In the data rows, 50 means zero.
Here are some points, each followed by its number:
[56. 61. 56. 58. 56. 55. 57. 57. 59. 57. 56. 57. 61. 64. 55. 56.] 0
[60. 56. 56. 57. 66. 59. 59. 56. 58. 57. 60. 56. 59. 58. 57. 62.] 1
[59. 60. 63. 60. 59. 56. 56. 55. 58. 59. 54. 60. 58. 61. 62. 56.] 2
[67. 56. 83. 66. 55. 55. 57. 56. 63. 60. 54. 59. 56. 60. 65. 56.] 3
[54. 61. 57. 58. 55. 64. 56. 61. 58. 57. 59. 57. 56. 55. 55. 59.] 4
[62. 57. 55. 56. 75. 67. 63. 55. 56. 57. 55. 56. 58. 54. 58. 60.] 5
[54. 55. 76. 58. 56. 56. 67. 54. 59. 67. 57. 57. 56. 98. 59. 57.] 6
[69. 79. 58. 63. 68. 55. 57. 63. 56. 56. 54. 62. 60. 54. 60. 56.] 7
[55. 63. 56. 56. 55. 55. 65. 55. 59. 60. 61. 57. 60. 60. 55. 57.] 8
[58. 58. 61. 59. 57. 55. 57. 57. 58. 59. 55. 59. 58. 63. 63. 56.] 9
[57. 56. 57. 57. 58. 60. 59. 61. 58. 58. 62. 57. 57. 56. 57. 59.] 10
[80. 67. 56. 57. 62. 70. 57. 77. 58. 57. 66. 57. 57. 55. 56. 65.] 11
[57. 66. 59. 64. 56. 56. 56. 63. 60. 57. 54. 62. 58. 61. 57. 57.] 12
[61. 61. 66. 60. 57. 55. 56. 55. 58. 59. 55. 59. 57. 60. 62. 56.] 13
[57. 61. 62. 60. 59. 56. 56. 54. 57. 59. 53. 59. 57. 61. 65. 56.] 14
[70. 54. 56. 56. 62. 78. 59. 55. 56. 58. 60. 56. 58. 55. 55. 64.] 15
[56. 59. 56. 57. 54. 55. 59. 55. 57. 58. 60. 56. 60. 56. 56. 58.] 16
[55. 56. 56. 57. 55. 58. 58. 61. 57. 57. 54. 57. 56. 56. 55. 57.] 17
[55. 57. 56. 57. 55. 55. 58. 59. 56. 59. 60. 57. 58. 55. 55. 59.] 18
[56. 57. 58. 57. 56. 56. 58. 55. 61. 58. 57. 58. 62. 63. 58. 57.] 19
[66. 55. 56. 56. 68. 58. 59. 71. 57. 57. 61. 59. 57. 57. 57. 59.] 20
[57. 59. 58. 60. 56. 67. 59. 58. 58. 64. 61. 60. 57. 64. 55. 58.] 21
[81. 57. 55. 57. 65. 87. 57. 57. 56. 57. 60. 57. 58. 58. 56. 64.] 22
[61. 55. 80. 64. 55. 73. 57. 55. 61. 56. 55. 62. 58. 62. 90. 57.] 23
[55. 66. 56. 59. 61. 55. 57. 63. 57. 56. 62. 57. 58. 55. 56. 56.] 24
[56. 54. 56. 57. 99. 59. 57. 77. 57. 57. 59. 56. 56. 56. 64. 62.] 25
[55. 57. 56. 57. 55. 57. 56. 58. 56. 57. 57. 56. 62. 72. 56. 56.] 26
[56. 55. 56. 56. 55. 59. 59. 56. 57. 60. 66. 57. 60. 58. 56. 58.] 27
[55. 56. 56. 57. 54. 55. 58. 61. 56. 56. 56. 57. 58. 57. 54. 59.] 28
[55. 58. 56. 57. 56. 56. 60. 55. 58. 58. 62. 57. 59. 57. 55. 58.] 29
[56. 55. 56. 56. 56. 57. 59. 66. 56. 58. 55. 57. 56. 60. 56. 56.] 30
[80. 66. 56. 57. 56. 55. 57. 59. 60. 56. 66. 60. 58. 57. 56. 59.] 31
[57. 59. 61. 59. 58. 55. 56. 57. 58. 58. 54. 59. 60. 74. 60. 56.] 32
[65. 55. 56. 56. 69. 60. 59. 63. 57. 57. 62. 58. 57. 56. 56. 63.] 33
[55. 94. 56. 61. 60. 56. 57. 56. 57. 58. 56. 58. 65. 56. 56. 60.] 34
[56. 55. 71. 58. 55. 57. 61. 59. 58. 62. 54. 58. 57. 85. 59. 56.] 35
[93. 81. 59. 58. 60. 75. 57. 56. 63. 57. 71. 63. 58. 55. 55. 61.] 36
New points follow, each followed by the numbers of its three nearest points above by angle, nearest first.
[58. 64. 61. 60. 61. 55. 56. 55. 58. 57. 54. 60. 59. 57. 71. 56.] 14 2 13
[56. 60. 55. 60. 61. 54. 56. 66. 57. 56. 65. 57. 57. 55. 57. 56.] 24 10 18
[54. 69. 56. 60. 54. 55. 58. 58. 57. 58. 53. 57. 60. 56. 55. 58.] 12 34 0
[92. 71. 56. 57. 55. 55. 56. 62. 61. 55. 68. 61. 57. 56. 57. 59.] 31 36 11
[59. 55. 68. 60. 68. 72. 57. 55. 56. 56. 55. 61. 63. 60. 90. 57.] 23 14 2
[55. 56. 65. 59. 56. 55. 57. 55. 60. 59. 71. 57. 57. 63. 74. 57.] 9 14 27
[55. 60. 56. 59. 64. 55. 56. 66. 57. 56. 68. 57. 56. 56. 56. 56.] 24 10 18
[58. 57. 56. 58. 58. 59. 57. 65. 58. 58. 55. 59. 57. 54. 55. 57.] 17 30 28
[63. 54. 57. 56. 57. 67. 60. 55. 57. 60. 59. 57. 56. 55. 57. 64.] 15 10 1
[55. 59. 65. 59. 57. 55. 57. 55. 59. 61. 65. 58. 57. 65. 65. 56.] 9 2 13
[62. 71. 58. 61. 69. 56. 58. 60. 57. 56. 57. 61. 59. 54. 56. 57.] 7 24 12
[63. 55. 74. 63. 55. 55. 57. 58. 61. 59. 55. 58. 56. 58. 61. 56.] 3 13 2
[55. 57. 57. 57. 56. 60. 57. 63. 59. 57. 61. 58. 57. 56. 57. 57.] 10 17 4
[55. 61. 56. 59. 59. 55. 57. 63. 56. 55. 58. 56. 57. 56. 57. 57.] 24 28 17
[62. 55. 83. 66. 55. 61. 56. 56. 64. 58. 55. 60. 55. 59. 90. 56.] 23 3 14
[76. 59. 56. 56. 58. 56. 58. 64. 60. 56. 65. 61. 57. 55. 56. 60.] 31 11 20
[55. 62. 56. 60. 69. 54. 56. 68. 57. 56. 75. 57. 56. 54. 57. 56.] 24 10 20
[55. 83. 56. 56. 56. 55. 63. 55. 60. 58. 65. 57. 61. 60. 56. 57.] 34 8 24
[60. 57. 56. 57. 54. 62. 56. 55. 57. 58. 66. 57. 60. 54. 55. 61.] 27 10 29
[55. 59. 55. 59. 59. 55. 57. 62. 57. 58. 54. 57. 57. 55. 57. 56.] 17 28 12
[56. 80. 56. 56. 56. 55. 57. 58. 58. 57. 64. 57. 58. 56. 56. 60.] 34 24 7
[63. 54. 56. 57. 63. 70. 61. 55. 57. 57. 57. 56. 57. 56. 57. 62.] 15 5 1
[63. 56. 56. 57. 55. 71. 60. 57. 57. 59. 62. 57. 58. 56. 56. 58.] 15 21 10
[73. 68. 58. 57. 57. 66. 58. 56. 60. 58. 64. 60. 57. 55. 55. 61.] 36 31 11
[57. 57. 60. 59. 59. 57. 60. 60. 58. 57. 61. 57. 57. 58. 60. 60.] 10 18 29
[56. 55. 56. 57. 86. 65. 57. 71. 60. 57. 58. 57. 58. 56. 61. 60.] 25 5 33
[81. 66. 57. 57. 58. 58. 59. 59. 60. 57. 63. 60. 56. 56. 57. 60.] 31 36 11
[59. 72. 60. 62. 65. 59. 56. 55. 59. 56. 57. 61. 61. 55. 78. 56.] 14 2 13
[55. 56. 59. 58. 55. 55. 57. 58. 57. 58. 55. 58. 58. 58. 59. 57.] 9 2 19
[71. 61. 55. 57. 60. 56. 58. 62. 60. 57. 65. 59. 57. 55. 55. 58.] 31 11 33
[56. 58. 57. 57. 57. 58. 57. 60. 59. 57. 62. 57. 59. 57. 57. 57.] 10 18 29
[54. 54. 55. 57. 99. 69. 60. 65. 56. 57. 58. 56. 57. 54. 59. 62.] 25 5 33
[62. 55. 56. 56. 65. 58. 57. 70. 57. 57. 61. 59. 57. 56. 56. 59.] 20 33 10
[55. 55. 56. 57. 55. 55. 60. 65. 57. 58. 55. 57. 56. 59. 55. 57.] 30 17 28
[93. 55. 56. 58. 65. 78. 57. 86. 59. 56. 67. 57. 57. 55. 55. 67.] 11 20 22
[54. 56. 65. 59. 55. 56. 59. 56. 59. 62. 55. 58. 57. 67. 63. 57.] 9 2 32
[58. 57. 60. 59. 56. 67. 59. 54. 57. 64. 62. 58. 58. 62. 58. 58.] 21 27 10
[66. 55. 57. 56. 54. 64. 56. 62. 58. 56. 67. 59. 59. 54. 58. 57.] 10 27 11
[65. 55. 56. 57. 60. 71. 59. 58. 57. 58. 58. 56. 57. 55. 55. 61.] 15 22 10
[55. 55. 56. 57. 55. 71. 56. 60. 60. 57. 55. 60. 64. 98. 56. 56.] 26 35 32
[57. 57. 55. 59. 59. 55. 55. 71. 59. 56. 55. 58. 56. 59. 59. 56.] 30 17 20
[57. 60. 56. 56. 70. 65. 66. 60. 58. 59. 64. 57. 58. 58. 56. 61.] 1 10 33
[56. 67. 56. 57. 87. 58. 59. 70. 58. 57. 61. 57. 58. 57. 62. 60.] 25 33 20
[65. 71. 58. 60. 76. 58. 58. 58. 57. 56. 54. 61. 59. 54. 57. 58.] 7 5 1
[70. 55. 56. 57. 89. 80. 61. 55. 57. 57. 54. 57. 57. 55. 58. 63.] 5 15 22
[60. 55. 75. 63. 65. 59. 60. 56. 61. 57. 54. 59. 56. 57. 80. 57.] 23 14 13
[63. 54. 56. 56. 59. 68. 58. 56. 57. 59. 58. 57. 56. 55. 56. 62.] 15 22 10
